Some points:
{-16, -35, -59, 26, 9, -16, -77, 29, 35, -16, -17, -19, 46, 45, -32, -54, -29, -8, 10,
 -49, -45, 76, 85, -15, 14, -28, 66, 20, 8, -7, -6, 19, -65, 47}
{-19, 34, 15, -102, 54, -20, 27, -11, 26, 11, -19, -47, 15, 17, -67, -7,
 12, -32, -25, 37, 33, 12, -30, -12, 41, -81, -52, -46, -50, -46, -11, 36,
 -26, 42}
{-61, 16, 4, 25, -32, -37, 65, 41, -51, -16, -1, -71, 19, 21, -66, 4, 27, -42, 53,
 23, 37, -64, 55, -12, -37, -66, 71, 4, -13, -30, 16, 15, -24, 29}
{41, 80, 68, -63, -75, -26, -70, -69, -39, -25, 33, -6, -62, -25, 7, 1, 11, 30, 23,
 9, 22, -33, 9, -2, 24, 18, 2, 57, 68, -26, -12, 28, 5, -4}
{-29, -65, 113, -13, -35, 44, -45, 95, -5, -25, -48, 28, -14, -9, -42, 1, -22, -10, -22,
 -42, -56, -5, 10, -44, 21, -32, -1, -89, -19, -57, -30, -45, 17, 21}
{33, -73, 31, 0, -22, 1, 25, -16, 65, -32, -52, 13, 0, 11, 6, 22, 11, 0, 40,
 -11, -23, -87, 0, -14, 29, -9, 12, -78, -2, 82, 32, 31, -8, -51}
{9, -9, -17, 0, 22, -4, -34, -40, -53, -70, -31, 36, -15, -54, 65, -4,
 23, -56, -127, 40, -16, 12, 37, -8, -63, 79, 15, -16, -40, 20, 39, 12,
 23, -2}
{59, 14, -30, -17, 10, 39, 11, 28, -52, -10, 13, -46, -34, 40, -8, -63, 45, -8, 91,
 -24, -80, -3, 16, -3, -68, -37, -39, -48, -13, -11, 9, 69, 5, 52}
{-42, 13, 52, 10, -27, -22, 37, -21, -33, -93, 18, -2, 9, -73, -44, 19, -62, 0, 34,
 43, -14, 32, -41, 45, 15, 42, 40, -16, 24, 31, -71, 66, 34, 72}
{30, 39, 59, 21, -49, -14, 27, -21, -31, 14, 37, 10, -36, -29, -30, 41, 13, 85, 5,
 17, 29, -53, 2, 14, 66, 68, 11, 63, -43, -67, 61, 5, -45, -48}
{-5, -51, -35, -11, 10, 0, -48, 75, -45, 2, 11, 26, -30, 2, 80, 52, -23, 29, -88,
 21, 23, -2, -52, -19, -30, -4, -24, 65, 35, -38, 70, -19, 32, 14}
{-59, 12, -8, -42, 46, 65, 5, -29, 8, 31, -33, 71, 30, 31, 8, -75, 8, -31, 20,
 -45, 36, -33, 46, -49, 10, 59, 46, -43, -18, 53, 41, -3, 24, 55}
{31, 36, -16, 40, 11, -42, -74, -15, 65, -22, -11, -52, -28, -35, 7, 56, 38, -65, 26,
 79, -19, -45, -64, -33, -25, 54, 20, 22, -25, -49, -16, -8, -16, -62}
{59, 40, 73, 42, 34, 0, 11, 18, -17, 22, -38, 81, -16, -13, 3, -35, -82, 15, 71,
 -8, -18, -45, -42, 24, 9, 83, 47, 69, -11, -26, -52, 27, -23, 40}
{28, 35, 40, 69, -42, 33, -83, -35, 35, 2, 20, 13, 2, 58, 22, -9, -35, -51, 26,
 58, 20, 31, -7, -10, -51, -32, 58, -14, 32, -3, 18, -28, 86, -22}
{49, -103, 38, -7, -24, 9, -32, -4, 44, 32, -25, -14, -75, -11, 12, -37,
 8, 16, 7, -26, -13, 54, 8, -36, 51, 31, 22, 37, 4, 10, 9, 41,
 23, 44}
{34, -2, 34, 31, -12, 7, -19, 90, -40, 36, 21, -34, 4, -45, 31, -69, -68, 21, -23,
 5, -13, -27, -41, -56, 16, -90, 14, -57, -31, 32, -1, 58, -22, -4}
{0, -20, 20, 51, 46, 7, -28, 57, 0, 26, 26, 33, -9, 18, 75, -98, -29, -28, 18,
 24, 17, 39, 23, -56, 71, -16, 7, -81, 38, -92, 27, -19, -9, -24}
{-27, -20, 100, -26, -32, 17, 20, 5, 12, 18, 14, 23, -91, 25, 40, -35, -9, -8, 2,
 18, -13, -9, 7, 34, -17, -45, 102, -33, 20, -38, -21, 42, 26, -45}
{-24, -4, 29, -37, 32, 90, 26, 49, 7, 28, 5, -12, -24, 90, -47, -30, -27, 20, -89,
 1, 15, -34, -65, -75, 41, -58, -8, -12, -12, -47, -16, 29, -25, 45}
{-46, -55, 36, 57, 61, 23, -52, -26, -22, 28, 14, -85, -6, -3, 32, -52, -47, 16, -31,
 -42, -13, 5, 10, 23, 7, 51, 74, -44, -53, -87, -36, 7, 96, 36}
{7, 57, 2, 67, -25, -71, 25, -31, 42, 56, -72, -32, 21, 7, 25, 53, -57, 26, 28,
 11, 9, 17, 41, -12, -22, 86, 10, -80, 77, -4, 37, 47, 14, 34}
{-37, -40, -29, -33, 12, 50, 51, -11, 29, 6, 28, -2, -10, -81, -37, -44, -72, -6, 16,
 29, -17, -45, 5, 10, -59, -19, 31, -59, 47, -50, -10, 5, -4, -14}
{-30, 15, 60, -35, -50, -43, 81, 26, 13, 10, -6, -52, -41, -28, 4, 15, -28, -60, 50,
 2, 30, 46, 57, -9, -74, 5, 1, 22, 21, 12, -5, 20, -15, 9}
{-47, 40, 34, -26, -30, 20, 25, 47, -16, -7, 35, -64, -18, 18, 46, -9, -41, 25, -42,
 83, -74, -28, 3, 4, 7, 104, 1, -48, 3, -7, -19, 11, -51, 8}
{44, -10, -29, -91, 35, -80, -34, 37, 34, 14, 3, 0, -34, 41, -25, 50, 34, 23, 10,
 -66, 38, 10, 46, 37, 26, 62, 90, -11, 93, 45, -4, 19, -12, -24}
{-5, -52, 41, -20, -76, 12, -15, 32, -83, -28, -22, -82, -13, 28, 89, 28, -31, -93, 1,
 -17, 5, 11, -17, -19, 20, 63, 47, 14, 61, -33, 15, 26, 39, 6}
{27, 45, 52, -36, -28, -75, 26, -7, -61, -48, 31, -41, -22, 23, -18, 84,
 1, -1, 69, -2, -23, 36, -2, 20, -121, 56, 61, -59, 17, 40, 22, 6,
 -48, -7}
{32, -20, 71, -43, -56, 23, -51, -5, 44, 2, 33, 16, -60, -52, 19, -60, 4, 40, 62,
 40, -16, -16, -21, -93, -36, 77, 47, 14, -22, -68, -15, 3, 15, -15}
{-81, 81, -10, 1, -56, -28, 16, 37, 35, 11, -14, 22, 43, 37, 33, -6, 65, 20, 13,
 -13, -41, 5, 19, -34, 37, -9, -28, -72, 23, -66, 42, 25, 33, 60}
{12, 17, -4, 53, 26, 0, 20, 66, -54, 44, -1, -69, -39, -25, 5, 33, -5, -36, 78,
 81, 48, -26, 10, -6, 26, 54, 70, -20, -33, -4, -49, -24, -15, 31}
{6, -78, 84, -25, -14, 20, -13, 42, -60, 31, -10, 65, 20, -16, -49, -1, -7, 17, -11,
 76, -14, 14, 27, -19, 18, 33, -3, -42, 42, -38, -2, 3, -45, 86}
{30, 45, 124, 26, -5, 6, 32, 1, 28, -78, 79, 26, 28, -50, 52, -16, 12, 42, -9,
 -47, -11, -22, 18, -54, 3, 24, 22, -19, 76, -22, -19, 83, 12, 1}
{4, -11, 34, -14, 26, -98, 74, 28, -64, 40, 6, -16, 34, 36, -19, 10, -9, -33, -32,
 -2, -71, -14, -7, -33, 36, 4, -12, -17, -13, 35, -27, -64, 1, -17}
{-36, -25, 65, -42, 75, -27, -10, -63, 75, -72, -52, -52, 68, -9, -13, -71, -36, -15, 28,
 -48, 43, -16, -10, -61, -72, 18, 43, 46, 57, 4, 21, -8, 58, -20}
{-5, -22, 29, 19, 0, -48, 26, -26, -27, 62, 62, -49, -26, -13, -25, 57, 0, -27, -19,
 42, -81, -59, 19, -10, -10, -10, 57, -20, 1, 21, -2, 25, 28, 62}
{15, -9, 39, 32, -43, -64, -31, 48, -62, -59, 27, -35, -75, 15, 9, 8, -68, -18, 53,
 12, -7, -14, 43, 12, 14, -31, -30, -47, -12, 70, 27, -40, 51, 14}
{4, 64, -81, 21, 92, 32, 37, 12, 57, 39, 33, -52, 57, 6, -29, 31, 8, -60, 23,
 -7, 3, 119, 76, -18, 70, 13, -48, -45, -23, -55, 10, -72, -27, 0}
These points spread out most along one direction. Take the direction at right angles to it along which they spread out most. Go by this last direction. Where along it does each point below lie, from 0 to 99? 50 is the average, and the first point above lies past it. One standard deviation of the points above along it is 16.
{9, -48, 40, 39, -10, -1, 52, 28, -8, -36, 61, 14, 26, 11, -29, -31, 1, -18, 68,
 50, -71, -31, -34, 56, 29, 15, 56, 13, 63, 15, 56, 28, -17, -9} 51
{-37, -4, -24, -19, 20, 56, 24, 23, -66, 19, -7, -19, -35, 15, -60, 4,
 -31, 52, 25, 21, -37, 26, 71, -102, 22, -18, 45, -33, 15, 8, -6, 15,
 40, -94} 53
{18, 6, 25, -58, 11, -3, -35, 41, 24, 9, 20, 10, 32, -37, -36, -15, -8, -61, 28,
 54, -60, -14, -15, 41, -9, -28, 0, 38, 17, -8, 21, 3, 67, -10} 50
{-38, -81, 11, -2, 44, 27, -8, 12, -33, 39, 18, 15, -32, -38, 15, 30,
 -12, -28, 25, -3, -57, -1, -6, 13, -25, -25, -105, 48, 35, 7, -26, 55,
 -50, -33} 47
{-1, 32, 44, 37, -47, 72, -1, -31, 17, 26, 30, -69, 76, -3, 28, 83, 55, 37, 14,
 23, 2, 58, 61, 73, -20, 52, 67, 7, -5, 47, 24, -43, 18, -9} 67
{31, -40, 14, -9, 34, -36, 23, 1, -16, -29, -12, -8, 40, 96, -49, -106,
 -29, 15, 24, 92, -1, -19, 23, -8, -1, 84, -84, -45, 9, -28, 4, 47,
 28, -33} 52
{-37, 12, -38, 36, 6, 27, 12, -38, -78, 72, -39, 3, -2, -50, -116, -101,
 15, -3, -31, -13, -11, 13, -119, -10, 71, 19, -25, -36, 17, -65, 6, 6,
 -53, -43} 45
{-42, -46, 91, 34, 51, 37, 12, 95, -2, -8, 40, 53, -70, 13, -37, -13, -70, -48, -49,
 -44, 10, -52, 13, -53, -26, 38, -28, -22, 7, -6, 40, 66, 1, -31} 31
{39, -39, 30, 15, -62, 31, 41, 76, 0, -4, -6, -45, -25, 21, -53, -54, 80, -3, -36,
 20, -46, -4, 25, -52, 7, -1, -15, -50, 48, -22, -70, -83, -10, 22} 49
{-29, 4, 62, 2, 34, -33, -14, -10, -17, -27, 53, 14, -65, 7, 36, -41, -8, 44, 18,
 54, -72, -17, -32, -22, -27, 11, -2, -32, 29, 51, 35, -63, -30, 24} 45
{46, -42, -9, 20, -69, 12, 21, 39, 12, 36, 103, 50, 42, 1, -17, -32, 11, -72, 9,
 -27, 16, 66, -62, -39, -22, 27, 41, -56, -30, -8, 10, 25, 91, -11} 44
